0: [82 132 160 160 112 152 193 143 32 142 79 121 116 138 106 131 120]
1: [109 111 130 149 88 116 107 175 111 133 103 125 132 117 149 125 110]
2: [109 113 198 150 136 148 133 156 94 140 87 106 98 141 46 97 163]
3: [145 162 119 63 171 152 133 161 152 151 167 128 108 122 167 113 87]
4: [126 133 148 137 98 127 156 117 102 142 89 101 125 130 128 140 139]
5: [169 78 164 116 165 125 77 130 194 68 122 133 97 173 50 119 192]
6: [111 146 133 115 143 121 139 57 181 127 134 159 122 106 115 108 122]
7: [147 110 137 167 94 115 111 111 138 144 94 106 136 111 87 119 168]
8: [138 152 137 130 109 129 108 164 152 126 169 111 141 88 132 99 106]
9: [93 135 126 106 163 140 143 143 109 104 120 138 115 154 134 169 112]
10: [130 152 141 138 87 125 114 162 135 129 166 120 139 97 141 107 108]
11: [143 104 103 165 99 120 136 112 137 86 115 132 121 115 129 147 132]
12: [168 129 98 124 131 124 139 165 136 99 152 127 150 145 86 126 162]
13: [146 124 146 90 174 109 100 71 179 149 152 157 142 121 150 102 119]
14: [153 127 85 180 88 121 123 112 121 157 119 96 138 86 108 103 133]
15: [101 117 173 144 124 150 168 116 83 108 90 151 130 158 114 160 165]
16: [175 131 90 121 131 140 144 174 137 96 150 108 142 155 96 120 161]
17: [140 148 145 133 104 132 114 165 146 125 160 107 127 110 143 101 119]
18: [154 97 71 173 118 122 129 159 147 121 113 121 127 114 89 109 120]
19: [138 132 124 117 136 133 141 121 134 133 122 126 132 129 95 109 135]
20: [164 146 131 64 157 117 130 43 169 142 147 146 120 156 118 139 158]
21: [158 149 51 104 129 118 136 80 139 144 145 129 129 112 158 167 115]

[137 157 129 70 174 147 128 166 148 141 155 141 120 114 163 115 90] 3 8
[126 136 148 143 103 127 168 113 89 149 93 101 133 118 122 144 135] 4 19
[142 143 115 139 148 149 177 161 121 152 143 130 166 103 91 81 120] 19 12
[98 111 183 138 135 144 163 119 89 96 82 139 134 161 107 152 160] 15 4
[140 122 83 161 85 141 119 121 128 111 121 118 117 113 130 152 140] 11 14
[126 76 122 162 122 133 99 101 141 104 97 143 122 118 144 151 127] 11 1
[122 153 124 101 142 119 163 118 148 123 140 141 149 125 122 107 100] 19 6
[96 131 134 118 165 138 134 147 108 116 122 133 106 155 134 159 117] 9 19
[134 137 123 74 138 143 117 138 170 122 174 150 150 149 150 111 112] 3 13
